Here is the table:
np.array([16, 57, -25, -48, -12, -9, -9, -8, 24, 32, 20, 23, 0, 28, 12])
np.array([-51, -22, -12, 43, 12, 9, -29, -36, -29, 13, -17, -1, -8, -48, 18])
np.array([45, 35, 22, 34, -2, -24, -9, 15, -4, 24, -13, 52, -32, -1, 1])
np.array([17, 5, -20, -65, -12, 24, 27, 9, 28, -12, 45, -33, 31, 34, 7])
np.array([-36, -42, 3, 50, 21, -7, -17, -24, -28, 4, -19, -7, -5, -32, -15])
np.array([34, 2, -12, -47, 12, 7, 0, 31, 44, -10, 37, 3, -14, 44, -7])
np.array([-25, -67, 0, 35, 45, 21, 4, 7, 1, -28, 6, -22, -28, -6, -7])
np.array([29, 3, 4, 20, 59, -7, -2, -16, -8, -15, 46, -5, 3, 18, -47])
np.array([-50, 2, -22, 35, -3, 5, -33, -32, -26, 32, -25, 2, 12, -53, 6])
np.array([-17, 19, 8, 64, 36, -14, -25, -35, -7, -6, -16, 21, -5, -39, -25])
np.array([-14, -67, 0, 6, -9, 16, 14, -3, -46, -4, -18, -16, 2, -7, 29])
np.array([-21, 30, 9, 63, 31, -15, -28, -32, -19, 9, -15, 16, 3, -35, -24])
np.array([-47, 5, -16, 35, -6, -9, -34, -52, -16, 32, -19, 7, 7, -43, 9])
np.array([-51, 1, -24, 38, 1, -5, -33, -43, -31, 31, -28, -7, 10, -50, 17])
np.array([-50, -36, -21, 3, -7, 22, 10, -23, -13, -14, -1, -58, 29, -6, 13])
np.array([-23, -54, 6, 49, 13, 11, -5, -15, -43, -7, -33, -2, -6, -38, 14])
np.array([-35, -36, 0, -2, -66, -18, -8, 4, -5, 0, -30, -22, -10, -23, 27])
np.array([43, 53, 2, -16, 22, -11, -8, 2, 30, 7, 33, 16, -1, 36, -34])
np.array([-9, 64, -34, -31, -29, -20, -22, -32, 15, 47, -2, 27, 14, -13, 12])
np.array([-33, -47, 10, 53, 16, 11, -11, -29, -45, -4, -30, -4, 5, -28, 13])
np.array([-35, -32, -19, -31, 10, 35, 25, 2, 2, -18, 15, -65, 38, 14, 5])
np.array([30, 56, -26, -60, -2, -4, -2, -3, 34, 30, 26, 7, 8, 26, 7])
np.array([48, 57, 5, -9, 15, -23, -5, 8, 31, 11, 23, 20, -5, 19, -37])
np.array([43, 59, 0, -9, 28, -15, -8, 3, 25, 4, 24, 25, -1, 25, -27])
np.array([23, 55, -31, -40, -18, -14, -7, 5, 31, 28, 13, 15, 11, 16, 8])
np.array([-50, -46, -5, 51, 18, 12, -17, -18, -19, -14, -19, -7, -21, -47, 11])
np.array([12, -52, 5, 4, 33, 21, 10, 24, 11, -42, 18, -19, -39, 19, -5])
np.array([-45, -37, -12, 21, 6, 27, 9, -18, -17, -11, -7, -52, 20, -18, 15])
np.array([-9, -11, 3, 56, 45, -5, -9, -27, -20, -7, 8, -10, 5, -5, -32])
np.array([-45, -39, -5, 16, -41, -7, -11, -14, -24, 3, -39, -12, -11, -32, 24])
np.array([-28, -65, 9, 27, 34, 27, 3, 8, -1, -28, 9, -16, -26, -11, -12])
np.array([-34, 37, -34, 8, -12, -23, -25, -39, -12, 53, -29, 18, 20, -42, 13])
np.array([-17, -59, 11, 36, 35, 19, -1, 12, 7, -39, 13, -15, -38, -2, -8])
np.array([33, -19, 3, -32, 19, 12, 19, 35, 32, -24, 43, -6, -25, 32, -11])
np.array([17, 50, -25, -49, -7, -18, 6, 2, 23, 25, 20, 11, 2, 17, -9])
np.array([-39, -41, -3, 28, -28, -17, -13, -20, -19, -3, -37, -14, -13, -27, 13])
np.array([50, 44, -10, -36, 3, -7, 10, 19, 20, 3, 40, 14, -8, 43, -10])
np.array([-54, -17, -18, 44, 3, -7, -29, -36, -33, 19, -25, -2, 1, -49, 12])
np.array([-41, 29, -25, 12, -3, -7, -29, -42, -15, 31, -37, 19, 11, -46, 10])
np.array([35, 13, -7, 18, 52, -15, 6, -13, -2, -7, 40, -1, 11, 31, -40])
np.array([43, -11, 4, -56, -9, 3, 23, 28, 1, -4, 19, -1, 10, 49, 18])
np.array([-48, -44, -2, 14, -47, -8, -14, -3, -16, -7, -35, -9, -12, -20, 21])
np.array([-41, -41, -3, 30, -3, -8, -18, -26, -25, -7, -26, -20, -2, -31, 11])
np.array([-49, -47, -14, 26, 5, 13, 5, -17, -37, -9, -17, -35, 20, -29, 6])
np.array([-3, 37, 5, 51, 35, -19, -39, -33, 11, 9, -13, 11, -1, -28, -44])
np.array([52, 24, -13, -30, 23, -24, -4, 21, 27, -2, 52, -1, -8, 46, -26])
np.array([-44, -45, -10, 27, 8, 25, 6, -14, -20, -4, -11, -37, 19, -30, 0])
np.array([-14, 63, -32, -25, -19, -11, -17, -31, 16, 42, -3, 17, 11, -11, 8])
A row's group is the hidden flat surface it lies on (a line, a plane or more), and a surface may be shifted away from zero. There are 4 groups. Groups are numbered from 0 in the order they first appear among the rows asked about.
Some rows of the table again, each followed by its group:
np.array([48, 57, 5, -9, 15, -23, -5, 8, 31, 11, 23, 20, -5, 19, -37]) 0
np.array([-51, 1, -24, 38, 1, -5, -33, -43, -31, 31, -28, -7, 10, -50, 17]) 1
np.array([-36, -42, 3, 50, 21, -7, -17, -24, -28, 4, -19, -7, -5, -32, -15]) 2
np.array([23, 55, -31, -40, -18, -14, -7, 5, 31, 28, 13, 15, 11, 16, 8]) 1
np.array([-23, -54, 6, 49, 13, 11, -5, -15, -43, -7, -33, -2, -6, -38, 14]) 0
np.array([-51, -22, -12, 43, 12, 9, -29, -36, -29, 13, -17, -1, -8, -48, 18]) 1
np.array([43, 59, 0, -9, 28, -15, -8, 3, 25, 4, 24, 25, -1, 25, -27]) 0
np.array([-41, -41, -3, 30, -3, -8, -18, -26, -25, -7, -26, -20, -2, -31, 11]) 2
np.array([-25, -67, 0, 35, 45, 21, 4, 7, 1, -28, 6, -22, -28, -6, -7]) 1
np.array([-35, -32, -19, -31, 10, 35, 25, 2, 2, -18, 15, -65, 38, 14, 5]) 3
np.array([-45, -39, -5, 16, -41, -7, -11, -14, -24, 3, -39, -12, -11, -32, 24]) 2
np.array([-47, 5, -16, 35, -6, -9, -34, -52, -16, 32, -19, 7, 7, -43, 9]) 1
np.array([-3, 37, 5, 51, 35, -19, -39, -33, 11, 9, -13, 11, -1, -28, -44]) 0
np.array([-35, -36, 0, -2, -66, -18, -8, 4, -5, 0, -30, -22, -10, -23, 27]) 2
np.array([-14, -67, 0, 6, -9, 16, 14, -3, -46, -4, -18, -16, 2, -7, 29]) 0
np.array([-50, -36, -21, 3, -7, 22, 10, -23, -13, -14, -1, -58, 29, -6, 13]) 3
np.array([45, 35, 22, 34, -2, -24, -9, 15, -4, 24, -13, 52, -32, -1, 1]) 3
np.array([17, 50, -25, -49, -7, -18, 6, 2, 23, 25, 20, 11, 2, 17, -9]) 1
np.array([-14, 63, -32, -25, -19, -11, -17, -31, 16, 42, -3, 17, 11, -11, 8]) 1
np.array([35, 13, -7, 18, 52, -15, 6, -13, -2, -7, 40, -1, 11, 31, -40]) 2
np.array([-17, -59, 11, 36, 35, 19, -1, 12, 7, -39, 13, -15, -38, -2, -8]) 1
np.array([29, 3, 4, 20, 59, -7, -2, -16, -8, -15, 46, -5, 3, 18, -47]) 2
np.array([-9, -11, 3, 56, 45, -5, -9, -27, -20, -7, 8, -10, 5, -5, -32]) 2
np.array([-9, 64, -34, -31, -29, -20, -22, -32, 15, 47, -2, 27, 14, -13, 12]) 1
np.array([-50, 2, -22, 35, -3, 5, -33, -32, -26, 32, -25, 2, 12, -53, 6]) 1
np.array([-41, 29, -25, 12, -3, -7, -29, -42, -15, 31, -37, 19, 11, -46, 10]) 1
np.array([-39, -41, -3, 28, -28, -17, -13, -20, -19, -3, -37, -14, -13, -27, 13]) 2
np.array([30, 56, -26, -60, -2, -4, -2, -3, 34, 30, 26, 7, 8, 26, 7]) 1
np.array([-17, 19, 8, 64, 36, -14, -25, -35, -7, -6, -16, 21, -5, -39, -25]) 0
np.array([-45, -37, -12, 21, 6, 27, 9, -18, -17, -11, -7, -52, 20, -18, 15]) 3
np.array([-44, -45, -10, 27, 8, 25, 6, -14, -20, -4, -11, -37, 19, -30, 0]) 3
np.array([-21, 30, 9, 63, 31, -15, -28, -32, -19, 9, -15, 16, 3, -35, -24]) 0
np.array([-48, -44, -2, 14, -47, -8, -14, -3, -16, -7, -35, -9, -12, -20, 21]) 2
np.array([-50, -46, -5, 51, 18, 12, -17, -18, -19, -14, -19, -7, -21, -47, 11]) 1
np.array([43, 53, 2, -16, 22, -11, -8, 2, 30, 7, 33, 16, -1, 36, -34]) 0
